Some points:
np.array([3, 16, -23, -23, -3, -5, -18, -31, 17, 5, 7, 0, -1, -2, 5, -19, 1, 8,
          6, 4, -16, -34, -7, -16, -15, 1, -24, 4, -36, -12, -1, 31, -24, 19, -30, -19,
          -3, 23, 24])
np.array([-28, 16, 4, 10, -16, -45, 76, 31, -27, -7, -31, 34, -49, -15, -34, 4, -50, 35,
          0, 11, 20, -33, -10, -9, 20, -26, 16, 9, 18, 8, 5, 7, 12, 13, 22, 1,
          65, 40, -2])
np.array([0, 11, 18, -3, 23, 16, 4, 25, -13, -2, -2, 10, -3, -25, 7, -9, 7, 7,
          1, -12, 2, -15, -4, -24, -2, -14, -18, 2, -5, 2, 2, 3, 4, 10, -18, 0,
          -3, 8, -6])
np.array([-8, 10, -8, -13, -5, 17, -21, 16, 1, -3, 3, 1, 2, -7, 17, -3, 8, 27,
          10, -6, -9, 8, -5, -8, -7, 13, -9, 1, 3, 15, -23, 4, -4, 10, -4, 1,
          -16, 15, 14])
np.array([-31, -2, -10, 18, -6, 25, 7, 17, -18, 4, 24, 10, -25, 8, -19, -10, -7, -11,
          -11, -30, -6, -18, 1, -2, -39, -42, -13, -6, 0, 21, -16, -42, 23, 0, -12, -6,
          12, 16, -28])
np.array([41, 12, -5, 25, -3, -9, -45, 38, -18, 13, -37, 8, -24, 15, 17, 10, 5, 43,
          0, -1, 28, 1, 4, -5, 0, 14, 12, -27, 20, -4, 34, -3, 14, 10, 18, -37,
          -24, 12, 6])
np.array([-1, 10, 18, 4, 6, 36, 11, 7, -1, 4, 14, 4, 2, 2, 2, -5, -37, -15,
          -1, -21, -17, 6, 17, -3, -10, -18, 28, -8, -3, 2, -9, 3, 12, -7, -1, 1,
          -5, 16, -10])
np.array([-4, -2, 6, 20, 8, -29, 26, 18, 41, 4, -23, 2, 7, -28, -31, -33, 13, -33,
          7, -15, 37, -14, 1, -7, -24, -4, 20, -28, -1, -30, -19, -5, 35, 25, -10, -21,
          30, -34, -5])
np.array([22, -5, 22, -8, 15, 5, -22, -11, -10, -7, -1, 22, 0, -14, 3, 8, 11, 8,
          16, -30, 1, -13, -32, -15, -24, -14, -49, 17, 3, -3, -24, -4, -7, 8, -1, 35,
          -11, 18, -16])
np.array([52, -43, 10, -6, 23, 13, -80, -16, -44, -54, -52, 54, -3, 18, -37, 65, 8, -6,
          4, 95, -24, 4, 4, 39, -3, 17, -54, 22, 37, 3, -28, 28, -4, -15, -11, 82,
          -61, 61, -11])
np.array([59, -27, -9, 49, -26, 20, -3, 41, 8, -8, 26, -6, -69, -7, -37, 1, 17, 12,
          -24, 49, 11, 3, 19, -8, -30, -44, -25, -24, -9, -42, -13, -38, 18, -33, -8, -10,
          -17, -46, 21])
np.array([13, 3, 16, -7, -1, 23, -8, 16, 15, -14, 3, 6, 44, -25, 9, 13, -11, 11,
          -7, -5, 4, -25, -18, -16, 8, -7, 4, 12, -5, 2, -14, -2, 39, -7, 7, 14,
          2, -1, 2])
np.array([48, -27, -14, 20, -6, -2, -26, 7, 15, -6, 23, 14, -45, -1, 8, -27, 21, -4,
          3, 19, 13, 0, 20, 7, -22, -17, -26, 14, 11, -29, -16, -46, 21, -18, -13, -19,
          0, -35, 1])
np.array([-37, -2, -12, -3, -1, 3, 2, -7, 6, 27, 4, -24, 36, 14, 17, 20, 48, -53,
          1, 10, 1, 25, -24, 15, 21, 8, 20, 0, -23, -20, 15, 8, -12, -36, 3, 14,
          20, -38, -5])
np.array([9, -4, -3, -17, 12, 30, 4, -17, -3, -2, 36, 19, 24, -19, 25, 4, 10, 5,
          -3, -10, -24, -3, -4, 1, -1, -15, -5, 15, 9, 1, -23, -6, 9, -7, -7, 14,
          -11, -5, -11])
np.array([-30, 11, -31, 14, -8, 22, 29, 25, -30, -23, 10, 29, -18, -8, -17, -14, -8, 11,
          -27, 0, -2, -12, 7, -35, -21, -32, -5, 22, 10, -3, -9, -18, 15, -17, -2, 4,
          27, 0, -6])
np.array([-1, -4, -8, -5, 2, 13, -8, 2, -1, 6, 20, 1, 0, -14, 7, -11, 11, -6,
          -5, -5, -6, 16, 8, -2, -8, 8, -11, 32, 3, 12, 1, -5, 1, 5, 4, 14,
          -10, -14, 0])
np.array([-39, -13, 3, -37, -15, 59, 66, 39, -21, 6, 20, -18, -7, 36, 18, 26, -49, -4,
          -4, 23, -1, 62, -7, -3, 23, -19, 81, 7, -18, 23, 43, 4, -11, -13, 33, 13,
          -20, -18, 12])
np.array([-5, 4, -20, -33, 13, -2, 1, -14, -1, 11, 4, -8, -5, -25, -15, -9, 17, 2,
          7, -1, -3, -10, -5, -14, -20, 16, -17, 7, -24, 3, 7, -3, -10, 11, -9, -7,
          -12, 13, 13])
np.array([44, -33, -22, 39, 40, -39, -21, -35, 18, 34, -13, -48, -25, 53, -21, 9, -23, 49,
          8, -18, -23, 55, 37, 41, 52, 36, -1, -56, 84, 16, 63, -23, -16, -2, 99, -36,
          -43, 54, -1])
np.array([97, -16, 80, 68, 33, -102, 47, -38, 0, 17, 7, -31, 9, 100, 16,
          35, -28, 55, -21, -53, -6, 20, -19, 41, 19, 59, 6, -90, 100, 50,
          17, 18, -83, 16, 102, -52, 18, 10, -1])
np.array([6, 16, 18, 6, 6, 15, 4, 15, 8, 2, 12, 1, 14, -18, 8, -16, -17, 2,
          -10, -7, -6, -4, -8, -5, 8, 3, -10, -2, -13, 15, -10, -16, 9, -8, -18, -11,
          1, -3, 8])
np.array([-21, 9, 6, -17, 28, 2, 33, 7, -11, -7, 9, 1, 6, -9, 5, -2, 9, 15,
          4, 3, 8, -1, -11, -28, -9, -2, -27, -9, -32, 6, 6, 15, 4, 19, -30, 34,
          -4, -10, -4])
np.array([1, 6, -27, -9, -1, 6, 0, -1, 8, 11, 14, 2, -4, 3, -5, 4, 1, -1,
          4, -8, -13, 4, -10, -17, -13, 10, -15, 2, -35, -8, 7, 8, -12, 15, -23, 20,
          -19, 12, 13])
np.array([3, 7, -33, -9, -10, -5, -19, -26, 24, 11, 5, -10, -11, 11, 1, 4, -7, 0,
          15, 7, -5, -22, -10, -13, -11, 10, -10, -1, -52, -17, -1, 19, -16, 38, -26, -9,
          -13, 15, 8])
np.array([61, -31, 18, -21, 37, 27, -17, -38, -23, -27, -18, 42, -32, 11, -46, 44, 34, -13,
          5, 41, 13, -8, -2, 33, -36, 3, -39, 51, 24, 35, -33, 9, -48, 31, 22, 106,
          -16, 70, -14])
np.array([19, 10, 21, -6, 9, 60, 13, 6, 5, -23, 4, 10, 57, -24, 3, 5, -30, -16,
          -8, 4, 24, -14, 0, -17, -24, -19, 54, 23, 9, 2, -7, 20, 71, -4, 17, 22,
          -26, 0, -17])
np.array([5, -6, -17, -12, 2, 11, 7, -23, 5, -8, 11, 16, 16, -28, 16, -10, 6, 10,
          -6, 5, -15, 13, 10, -3, -1, -8, -19, 4, 2, 11, -13, 6, 2, 12, 7, 0,
          9, 20, 6])
np.array([-66, 21, 74, -22, -21, -30, -25, 1, -32, -36, 14, 0, 38, -18, -20, -28, -24, -19,
          -2, -8, 15, -10, 28, 37, 17, 8, 31, -8, -24, 53, 8, 1, -15, -11, 11, -9,
          51, -58, -54])
np.array([21, -36, 5, 19, 40, -20, 17, 8, 19, 30, 2, -18, -22, 26, -3, 2, -19, 26,
          5, -25, -27, 17, 4, 6, 48, -5, 4, -12, 60, 18, 21, -15, -9, -22, 45, -23,
          0, 38, 5])
np.array([-3, 32, -50, -18, -39, -12, -58, -61, 19, -14, -7, -64, -11, -3, 26, 23, -5, -26,
          24, 35, -19, -16, -6, 10, -18, 33, -17, -10, -57, -40, 29, 61, -51, 53, -62, -28,
          -43, 32, 51])
np.array([15, -4, -32, -25, -7, 4, -36, -14, 3, -4, 14, -15, -11, 4, 10, -9, -4, -1,
          39, 26, 8, -1, -16, 14, -9, 32, -13, 1, -10, -14, 12, 16, -10, 3, -23, 1,
          -30, 43, 39])
np.array([-23, -9, -7, -16, 21, -12, 21, 18, 10, -8, -1, 3, -23, -6, -30, -67, 22, -55,
          -1, -15, 43, -10, 33, -7, -8, -21, -14, 17, -2, 5, -22, -20, 13, 16, -45, -30,
          25, -61, -10])
np.array([-61, 23, 13, 45, -22, 14, 36, -1, 21, 17, -29, -45, 25, 14, 29, 19, 33, -64,
          -3, -4, -18, 29, -42, 6, 27, -15, 37, 2, -41, -33, 25, 30, -7, -11, 25, 11,
          30, -48, -6])
np.array([6, 7, 28, -5, -2, 31, 5, -1, 0, 5, 17, 16, 15, -4, 11, -11, -20, -20,
          -3, -15, -4, -15, -7, -8, -25, -19, 22, 11, 3, 0, -13, 8, 26, 1, 2, 18,
          -5, 7, -2])
np.array([8, 1, -3, -8, -3, 10, -29, -30, -10, -11, 11, -5, 1, -11, 18, -3, 12, 15,
          0, -6, -25, 2, -2, -15, -2, 4, -39, 10, 17, 1, -9, 17, 2, 7, 1, 1,
          0, 10, 3])
np.array([82, -29, -38, 44, 1, -14, -18, 34, 6, -19, -1, -5, -66, -22, -6, -9, 12, 6,
          -4, -1, -17, 9, 7, -2, 7, -44, 0, -4, -8, -32, -21, -69, 25, -8, -52, -35,
          -35, -19, 11])
np.array([-27, -3, -1, 5, -16, 17, 14, 7, -19, 19, -5, -15, -1, 18, 14, 1, 13, -30,
          17, -10, -20, 48, -8, 18, 25, 9, 42, -3, -33, -7, 26, 4, 20, -19, 18, 15,
          0, -6, 4])
np.array([-55, 1, -1, -33, -38, -54, -4, 6, -5, 2, -28, 20, -2, 3, 14, -42, 1, 5,
          7, -28, 52, 6, 25, -19, 55, 17, 18, 26, 1, 20, -3, -23, -20, -14, -20, -44,
          28, -10, -35])
np.array([-27, 0, 22, 24, -19, 35, 8, -16, -47, -2, 30, 40, -2, -12, -39, 3, -12, 2,
          -6, 4, 1, -52, -10, -1, -65, -40, 5, -16, 27, 35, -34, -78, 5, -7, -9, 48,
          -4, 20, -19])
np.array([-7, -9, -8, -16, -7, 12, 1, -8, 10, 8, 12, -6, 10, 5, 23, 2, 7, 26,
          5, -3, -7, 17, 23, 2, -6, 15, -15, 3, 10, -17, -12, 4, -2, 15, -7, -23,
          11, 4, -11])
np.array([-9, 7, -11, 16, -1, -11, 20, 18, 2, -1, -27, 23, 20, 5, -6, -7, -26, 6,
          -16, -16, -29, -15, 9, -10, 39, -11, 6, 14, 20, -7, 1, -14, 12, -26, 7, 5,
          29, 10, 0])
np.array([-12, 38, 16, -95, -31, -5, -17, -8, 38, 36, -13, 9, 46, 1, 66, -2, 28, -24,
          -25, 39, -17, -32, 2, -41, 2, 51, -5, -25, 8, -57, -26, 57, -47, -40, -38, 1,
          22, -13, 88])
np.array([20, -26, -8, 26, -35, -61, -9, 42, 8, 32, -22, -35, 11, -16, -22, 23, -8, 48,
          -43, 11, 0, -41, 37, 21, 3, 41, 17, -60, -38, -19, 22, -6, 54, -7, 32, -39,
          -15, -29, 28])
np.array([10, 1, -5, 12, 26, -31, 1, -7, 15, 4, 6, -5, -9, 3, 0, 19, -1, 3,
          -15, -34, -1, 7, -1, 15, -13, 17, -22, 4, 32, 32, 16, -5, 10, -15, 6, -18,
          -16, 23, 1])
np.array([-77, 27, -30, 31, 24, -2, 31, -25, 15, 3, -36, -66, 67, 36, 4, 53, 30, -34,
          25, 7, 14, 59, -52, 30, 45, -13, 63, 33, -41, -28, 27, 57, -34, 19, 18, 23,
          37, -87, -21])
np.array([-68, 29, 40, -23, -30, -36, 0, -20, -3, -25, -11, 24, 21, -27, -11, -48, 0, -4,
          29, -4, 65, 6, 22, 18, 45, 20, 18, 23, -1, 28, 14, -2, -17, -13, -19, -21,
          45, -54, -65])
Along one direction, these points spread out more than along any other. Take the direction at right angles to it along which they spread out most. Go by this last direction. How many in every 100 of the points above lie lower along it than each point below? Round to a whole number. More than half of the points above lie lower than the first one.
np.array([-21, 9, 6, -17, 28, 2, 33, 7, -11, -7, 9, 1, 6, -9, 5, -2, 9, 15,
          4, 3, 8, -1, -11, -28, -9, -2, -27, -9, -32, 6, 6, 15, 4, 19, -30, 34,
          -4, -10, -4]) 47
np.array([59, -27, -9, 49, -26, 20, -3, 41, 8, -8, 26, -6, -69, -7, -37, 1, 17, 12,
          -24, 49, 11, 3, 19, -8, -30, -44, -25, -24, -9, -42, -13, -38, 18, -33, -8, -10,
          -17, -46, 21]) 89
np.array([22, -5, 22, -8, 15, 5, -22, -11, -10, -7, -1, 22, 0, -14, 3, 8, 11, 8,
          16, -30, 1, -13, -32, -15, -24, -14, -49, 17, 3, -3, -24, -4, -7, 8, -1, 35,
          -11, 18, -16]) 87
np.array([82, -29, -38, 44, 1, -14, -18, 34, 6, -19, -1, -5, -66, -22, -6, -9, 12, 6,
          -4, -1, -17, 9, 7, -2, 7, -44, 0, -4, -8, -32, -21, -69, 25, -8, -52, -35,
          -35, -19, 11]) 91
np.array([44, -33, -22, 39, 40, -39, -21, -35, 18, 34, -13, -48, -25, 53, -21, 9, -23, 49,
          8, -18, -23, 55, 37, 41, 52, 36, -1, -56, 84, 16, 63, -23, -16, -2, 99, -36,
          -43, 54, -1]) 11
np.array([-3, 32, -50, -18, -39, -12, -58, -61, 19, -14, -7, -64, -11, -3, 26, 23, -5, -26,
          24, 35, -19, -16, -6, 10, -18, 33, -17, -10, -57, -40, 29, 61, -51, 53, -62, -28,
          -43, 32, 51]) 72
np.array([9, -4, -3, -17, 12, 30, 4, -17, -3, -2, 36, 19, 24, -19, 25, 4, 10, 5,
          -3, -10, -24, -3, -4, 1, -1, -15, -5, 15, 9, 1, -23, -6, 9, -7, -7, 14,
          -11, -5, -11]) 74
np.array([-55, 1, -1, -33, -38, -54, -4, 6, -5, 2, -28, 20, -2, 3, 14, -42, 1, 5,
          7, -28, 52, 6, 25, -19, 55, 17, 18, 26, 1, 20, -3, -23, -20, -14, -20, -44,
          28, -10, -35]) 15
np.array([-27, 0, 22, 24, -19, 35, 8, -16, -47, -2, 30, 40, -2, -12, -39, 3, -12, 2,
          -6, 4, 1, -52, -10, -1, -65, -40, 5, -16, 27, 35, -34, -78, 5, -7, -9, 48,
          -4, 20, -19]) 94
np.array([1, 6, -27, -9, -1, 6, 0, -1, 8, 11, 14, 2, -4, 3, -5, 4, 1, -1,
          4, -8, -13, 4, -10, -17, -13, 10, -15, 2, -35, -8, 7, 8, -12, 15, -23, 20,
          -19, 12, 13]) 68
np.array([-12, 38, 16, -95, -31, -5, -17, -8, 38, 36, -13, 9, 46, 1, 66, -2, 28, -24,
          -25, 39, -17, -32, 2, -41, 2, 51, -5, -25, 8, -57, -26, 57, -47, -40, -38, 1,
          22, -13, 88]) 34
np.array([19, 10, 21, -6, 9, 60, 13, 6, 5, -23, 4, 10, 57, -24, 3, 5, -30, -16,
          -8, 4, 24, -14, 0, -17, -24, -19, 54, 23, 9, 2, -7, 20, 71, -4, 17, 22,
          -26, 0, -17]) 55
np.array([-37, -2, -12, -3, -1, 3, 2, -7, 6, 27, 4, -24, 36, 14, 17, 20, 48, -53,
          1, 10, 1, 25, -24, 15, 21, 8, 20, 0, -23, -20, 15, 8, -12, -36, 3, 14,
          20, -38, -5]) 17
np.array([0, 11, 18, -3, 23, 16, 4, 25, -13, -2, -2, 10, -3, -25, 7, -9, 7, 7,
          1, -12, 2, -15, -4, -24, -2, -14, -18, 2, -5, 2, 2, 3, 4, 10, -18, 0,
          -3, 8, -6]) 64
np.array([-7, -9, -8, -16, -7, 12, 1, -8, 10, 8, 12, -6, 10, 5, 23, 2, 7, 26,
          5, -3, -7, 17, 23, 2, -6, 15, -15, 3, 10, -17, -12, 4, -2, 15, -7, -23,
          11, 4, -11]) 38
